128 stands for zero in the data rows.
Some points:
tensor([136, 159, 142, 179, 118, 182, 175, 137, 121, 083, 128, 142, 120,
        138, 134, 146, 145, 134, 107, 143, 099, 137, 135, 144, 150, 066,
        102, 116, 183, 127, 111, 111])
tensor([130, 140, 151, 144, 111, 177, 155, 170, 138, 198, 124, 110, 131,
        211, 148, 161, 088, 073, 129, 148, 142, 108, 088, 172, 136, 133,
        122, 117, 188, 104, 123, 114])
tensor([099, 100, 090, 105, 151, 087, 137, 162, 107, 117, 146, 135, 111,
        122, 090, 096, 132, 135, 106, 145, 129, 137, 117, 103, 159, 067,
        089, 115, 138, 142, 133, 146])
tensor([102, 121, 110, 153, 131, 185, 102, 159, 135, 110, 140, 132, 148,
        078, 126, 176, 152, 113, 137, 117, 161, 131, 088, 119, 144, 131,
        108, 091, 137, 120, 152, 119])
tensor([161, 097, 067, 124, 178, 114, 114, 146, 114, 130, 115, 118, 047,
        033, 079, 137, 130, 187, 135, 152, 064, 110, 141, 064, 133, 116,
        147, 140, 162, 156, 113, 187])
tensor([167, 060, 142, 093, 119, 071, 107, 032, 112, 097, 121, 126, 035,
        127, 073, 081, 133, 206, 160, 129, 163, 198, 073, 131, 078, 119,
        127, 156, 178, 099, 119, 157])
tensor([088, 142, 203, 085, 153, 056, 160, 098, 103, 218, 121, 116, 138,
        085, 165, 199, 136, 133, 162, 177, 088, 111, 136, 100, 093, 132,
        126, 119, 115, 140, 087, 088])
tensor([118, 059, 214, 118, 127, 061, 137, 046, 094, 139, 152, 096, 139,
        096, 117, 128, 102, 179, 104, 079, 128, 155, 138, 113, 063, 120,
        176, 116, 106, 132, 132, 120])
tensor([141, 110, 127, 112, 132, 108, 138, 117, 115, 125, 116, 134, 153,
        125, 145, 086, 079, 108, 104, 124, 064, 115, 153, 124, 120, 148,
        163, 123, 146, 106, 094, 133])
tensor([093, 094, 106, 112, 115, 126, 116, 045, 146, 064, 140, 096, 112,
        150, 115, 125, 148, 159, 132, 108, 121, 148, 121, 094, 098, 169,
        105, 165, 111, 112, 121, 120])
tensor([182, 172, 119, 128, 114, 098, 095, 073, 178, 130, 132, 145, 128,
        091, 131, 160, 180, 123, 096, 115, 185, 076, 138, 160, 129, 119,
        098, 110, 194, 130, 161, 153])
tensor([181, 098, 065, 067, 070, 110, 100, 163, 142, 167, 095, 102, 118,
        080, 156, 178, 135, 167, 171, 114, 149, 087, 098, 080, 128, 100,
        099, 163, 133, 090, 138, 077])
tensor([138, 155, 075, 142, 140, 121, 097, 152, 171, 153, 118, 131, 160,
        129, 044, 088, 209, 103, 122, 059, 106, 130, 147, 120, 147, 154,
        101, 158, 087, 183, 155, 121])
tensor([048, 119, 132, 135, 126, 102, 118, 093, 150, 139, 116, 139, 144,
        116, 057, 110, 164, 135, 114, 106, 146, 121, 084, 136, 101, 147,
        159, 158, 081, 139, 179, 103])
tensor([123, 141, 150, 112, 134, 162, 141, 139, 093, 120, 115, 157, 144,
        143, 173, 122, 081, 122, 141, 174, 097, 096, 130, 146, 139, 168,
        112, 115, 118, 124, 138, 123])
tensor([113, 071, 180, 125, 137, 147, 110, 126, 149, 092, 149, 127, 161,
        161, 142, 117, 045, 098, 133, 156, 184, 117, 101, 110, 137, 144,
        097, 112, 106, 135, 146, 114])
tensor([109, 122, 056, 170, 177, 137, 159, 065, 108, 146, 141, 145, 100,
        044, 175, 185, 076, 042, 099, 151, 106, 126, 147, 093, 197, 098,
        192, 121, 112, 057, 138, 143])
tensor([076, 230, 143, 149, 167, 095, 034, 197, 093, 184, 116, 086, 107,
        143, 133, 132, 124, 112, 157, 124, 112, 111, 183, 166, 095, 096,
        143, 178, 078, 146, 091, 194])
tensor([122, 123, 142, 140, 106, 133, 080, 152, 134, 117, 118, 145, 189,
        135, 140, 135, 177, 086, 153, 115, 183, 103, 113, 115, 138, 115,
        143, 116, 136, 163, 138, 125])
tensor([133, 121, 106, 075, 116, 084, 101, 099, 183, 124, 120, 140, 174,
        187, 118, 179, 112, 138, 116, 055, 125, 109, 121, 131, 144, 152,
        136, 153, 077, 213, 157, 134])
tensor([128, 132, 083, 114, 106, 102, 122, 122, 130, 149, 129, 067, 108,
        151, 106, 179, 182, 108, 149, 134, 150, 127, 091, 150, 070, 108,
        103, 111, 026, 117, 112, 104])
tensor([110, 145, 125, 116, 139, 138, 076, 133, 127, 066, 115, 148, 108,
        177, 132, 108, 064, 095, 111, 195, 189, 118, 164, 138, 091, 134,
        147, 110, 176, 125, 130, 143])
tensor([123, 173, 096, 148, 139, 141, 127, 181, 126, 124, 123, 137, 115,
        133, 117, 152, 135, 155, 129, 156, 108, 096, 169, 147, 193, 173,
        134, 131, 099, 122, 126, 133])
tensor([105, 121, 203, 123, 128, 118, 136, 124, 149, 122, 132, 096, 125,
        097, 113, 180, 147, 094, 141, 135, 148, 164, 082, 106, 107, 158,
        114, 109, 140, 138, 096, 099])
tensor([093, 134, 129, 152, 135, 130, 117, 150, 147, 092, 138, 141, 123,
        129, 172, 123, 071, 138, 138, 165, 152, 111, 130, 160, 136, 166,
        112, 109, 069, 155, 101, 118])
tensor([121, 092, 127, 129, 161, 141, 150, 086, 111, 143, 135, 134, 139,
        108, 072, 116, 137, 172, 143, 052, 064, 130, 092, 095, 181, 137,
        138, 119, 113, 147, 153, 089])
tensor([127, 132, 048, 136, 111, 096, 126, 123, 113, 110, 157, 127, 138,
        152, 126, 153, 137, 132, 120, 116, 124, 109, 091, 124, 153, 131,
        132, 155, 096, 141, 129, 094])
tensor([123, 139, 103, 136, 100, 112, 125, 133, 119, 134, 127, 140, 169,
        130, 119, 183, 155, 135, 122, 112, 144, 119, 158, 140, 156, 154,
        142, 139, 120, 119, 140, 152])
tensor([157, 213, 215, 192, 090, 124, 177, 191, 055, 084, 131, 130, 105,
        066, 178, 022, 058, 126, 134, 101, 129, 124, 116, 082, 169, 082,
        076, 110, 106, 077, 131, 084])
tensor([123, 141, 125, 112, 102, 103, 166, 091, 152, 130, 134, 137, 156,
        164, 135, 127, 168, 136, 132, 073, 119, 163, 140, 145, 145, 124,
        138, 115, 148, 159, 110, 150])
tensor([219, 134, 175, 157, 129, 255, 105, 161, 130, 236, 162, 034, 192,
        116, 154, 021, 199, 098, 099, 058, 004, 216, 100, 084, 081, 224,
        167, 134, 130, 117, 081, 127])
tensor([105, 136, 118, 132, 135, 166, 170, 175, 137, 160, 101, 127, 092,
        095, 109, 106, 105, 132, 125, 145, 073, 140, 131, 136, 130, 109,
        158, 138, 207, 115, 155, 156])
tensor([111, 150, 199, 052, 143, 053, 105, 043, 090, 116, 125, 145, 131,
        111, 151, 115, 169, 209, 124, 166, 108, 138, 209, 179, 078, 091,
        195, 128, 175, 085, 142, 172])
tensor([201, 089, 134, 128, 097, 130, 179, 095, 153, 100, 173, 160, 207,
        144, 119, 153, 165, 066, 130, 138, 167, 115, 161, 201, 171, 135,
        122, 148, 172, 173, 147, 112])
tensor([100, 066, 101, 106, 116, 115, 100, 063, 124, 117, 125, 201, 123,
        154, 108, 106, 022, 140, 128, 174, 144, 109, 185, 125, 142, 142,
        119, 119, 149, 134, 053, 151])
tensor([133, 134, 074, 129, 153, 115, 132, 152, 110, 121, 140, 140, 103,
        125, 112, 127, 119, 127, 141, 165, 103, 141, 148, 129, 077, 106,
        103, 115, 111, 134, 113, 126])
tensor([135, 136, 131, 143, 145, 113, 134, 120, 119, 096, 116, 144, 127,
        131, 133, 118, 098, 088, 153, 141, 114, 126, 052, 126, 154, 094,
        126, 130, 132, 115, 124, 147])
tensor([168, 167, 135, 167, 145, 141, 106, 179, 184, 140, 114, 138, 142,
        192, 092, 178, 246, 149, 111, 088, 187, 164, 136, 099, 112, 155,
        128, 125, 132, 155, 171, 130])
tensor([183, 110, 080, 171, 134, 160, 148, 171, 141, 137, 124, 136, 099,
        088, 100, 166, 157, 133, 149, 092, 121, 143, 053, 139, 101, 089,
        122, 144, 036, 117, 119, 115])
tensor([088, 115, 167, 090, 172, 136, 126, 157, 114, 077, 130, 140, 159,
        131, 158, 028, 071, 135, 122, 102, 169, 108, 134, 150, 147, 107,
        110, 137, 163, 102, 143, 138])
tensor([155, 104, 174, 158, 108, 096, 125, 117, 135, 145, 104, 093, 122,
        135, 100, 160, 187, 091, 136, 148, 101, 155, 061, 116, 119, 121,
        138, 145, 109, 140, 141, 119])
tensor([150, 132, 160, 123, 101, 102, 170, 146, 159, 081, 137, 109, 147,
        110, 087, 122, 091, 145, 134, 181, 102, 116, 082, 093, 065, 134,
        148, 147, 121, 133, 121, 107])
tensor([153, 129, 099, 155, 130, 148, 137, 148, 147, 163, 134, 107, 140,
        157, 179, 073, 151, 118, 116, 163, 080, 140, 143, 104, 142, 160,
        134, 114, 153, 091, 136, 133])
tensor([088, 147, 133, 112, 158, 152, 177, 139, 123, 041, 116, 131, 128,
        130, 143, 061, 111, 138, 163, 133, 177, 090, 167, 168, 160, 108,
        118, 085, 113, 074, 088, 121])
tensor([096, 120, 129, 128, 075, 094, 128, 121, 163, 167, 133, 106, 088,
        189, 116, 171, 205, 129, 113, 092, 144, 100, 185, 100, 186, 127,
        115, 139, 123, 165, 162, 114])
tensor([149, 139, 094, 146, 126, 128, 159, 151, 093, 140, 136, 122, 096,
        121, 176, 132, 148, 161, 132, 150, 137, 126, 145, 102, 121, 106,
        134, 105, 155, 101, 130, 136])
tensor([120, 119, 183, 115, 143, 165, 140, 157, 138, 184, 109, 147, 110,
        139, 195, 043, 119, 153, 127, 062, 180, 084, 241, 175, 119, 070,
        112, 128, 146, 150, 091, 162])
tensor([151, 140, 099, 171, 099, 143, 149, 178, 134, 109, 112, 119, 098,
        115, 138, 150, 109, 147, 130, 228, 136, 144, 092, 158, 109, 091,
        072, 143, 138, 171, 129, 102])
tensor([107, 099, 096, 121, 144, 171, 116, 091, 124, 083, 140, 110, 151,
        143, 103, 138, 081, 141, 085, 125, 119, 165, 147, 101, 081, 191,
        141, 148, 150, 094, 152, 144])
tensor([151, 079, 096, 107, 096, 155, 156, 173, 097, 166, 167, 157, 118,
        120, 140, 126, 088, 170, 139, 099, 123, 153, 152, 151, 137, 099,
        116, 108, 159, 106, 114, 098])
tensor([096, 157, 147, 116, 105, 150, 108, 182, 132, 117, 119, 167, 098,
        188, 191, 158, 101, 055, 133, 196, 156, 146, 093, 179, 133, 171,
        115, 100, 118, 102, 124, 108])
tensor([127, 175, 116, 145, 139, 168, 107, 072, 118, 158, 122, 155, 170,
        140, 099, 137, 148, 127, 094, 101, 169, 131, 135, 121, 152, 154,
        132, 111, 100, 176, 189, 177])
tensor([127, 151, 173, 088, 155, 127, 108, 090, 105, 128, 102, 117, 098,
        107, 144, 110, 091, 084, 104, 108, 093, 149, 148, 142, 138, 142,
        180, 143, 113, 118, 109, 136])
These points spread out most along one direction. Take the direction at right angles to it along which they spread out most. Go by this last direction. How far along it is each point below, from 0 to 99? The average is 50, and the first point in the table lies past the average. One standard deviation of the points above along it is 16.
tensor([167, 060, 142, 093, 119, 071, 107, 032, 112, 097, 121, 126, 035,
        127, 073, 081, 133, 206, 160, 129, 163, 198, 073, 131, 078, 119,
        127, 156, 178, 099, 119, 157]) -> 4
tensor([118, 059, 214, 118, 127, 061, 137, 046, 094, 139, 152, 096, 139,
        096, 117, 128, 102, 179, 104, 079, 128, 155, 138, 113, 063, 120,
        176, 116, 106, 132, 132, 120]) -> 11
tensor([123, 141, 150, 112, 134, 162, 141, 139, 093, 120, 115, 157, 144,
        143, 173, 122, 081, 122, 141, 174, 097, 096, 130, 146, 139, 168,
        112, 115, 118, 124, 138, 123]) -> 62
tensor([110, 145, 125, 116, 139, 138, 076, 133, 127, 066, 115, 148, 108,
        177, 132, 108, 064, 095, 111, 195, 189, 118, 164, 138, 091, 134,
        147, 110, 176, 125, 130, 143]) -> 48
tensor([219, 134, 175, 157, 129, 255, 105, 161, 130, 236, 162, 034, 192,
        116, 154, 021, 199, 098, 099, 058, 004, 216, 100, 084, 081, 224,
        167, 134, 130, 117, 081, 127]) -> 85
tensor([088, 142, 203, 085, 153, 056, 160, 098, 103, 218, 121, 116, 138,
        085, 165, 199, 136, 133, 162, 177, 088, 111, 136, 100, 093, 132,
        126, 119, 115, 140, 087, 088]) -> 37
tensor([096, 157, 147, 116, 105, 150, 108, 182, 132, 117, 119, 167, 098,
        188, 191, 158, 101, 055, 133, 196, 156, 146, 093, 179, 133, 171,
        115, 100, 118, 102, 124, 108]) -> 75
tensor([183, 110, 080, 171, 134, 160, 148, 171, 141, 137, 124, 136, 099,
        088, 100, 166, 157, 133, 149, 092, 121, 143, 053, 139, 101, 089,
        122, 144, 036, 117, 119, 115]) -> 63
tensor([149, 139, 094, 146, 126, 128, 159, 151, 093, 140, 136, 122, 096,
        121, 176, 132, 148, 161, 132, 150, 137, 126, 145, 102, 121, 106,
        134, 105, 155, 101, 130, 136]) -> 56
tensor([093, 134, 129, 152, 135, 130, 117, 150, 147, 092, 138, 141, 123,
        129, 172, 123, 071, 138, 138, 165, 152, 111, 130, 160, 136, 166,
        112, 109, 069, 155, 101, 118]) -> 58
tensor([128, 132, 083, 114, 106, 102, 122, 122, 130, 149, 129, 067, 108,
        151, 106, 179, 182, 108, 149, 134, 150, 127, 091, 150, 070, 108,
        103, 111, 026, 117, 112, 104]) -> 49
tensor([141, 110, 127, 112, 132, 108, 138, 117, 115, 125, 116, 134, 153,
        125, 145, 086, 079, 108, 104, 124, 064, 115, 153, 124, 120, 148,
        163, 123, 146, 106, 094, 133]) -> 46
tensor([151, 140, 099, 171, 099, 143, 149, 178, 134, 109, 112, 119, 098,
        115, 138, 150, 109, 147, 130, 228, 136, 144, 092, 158, 109, 091,
        072, 143, 138, 171, 129, 102]) -> 66
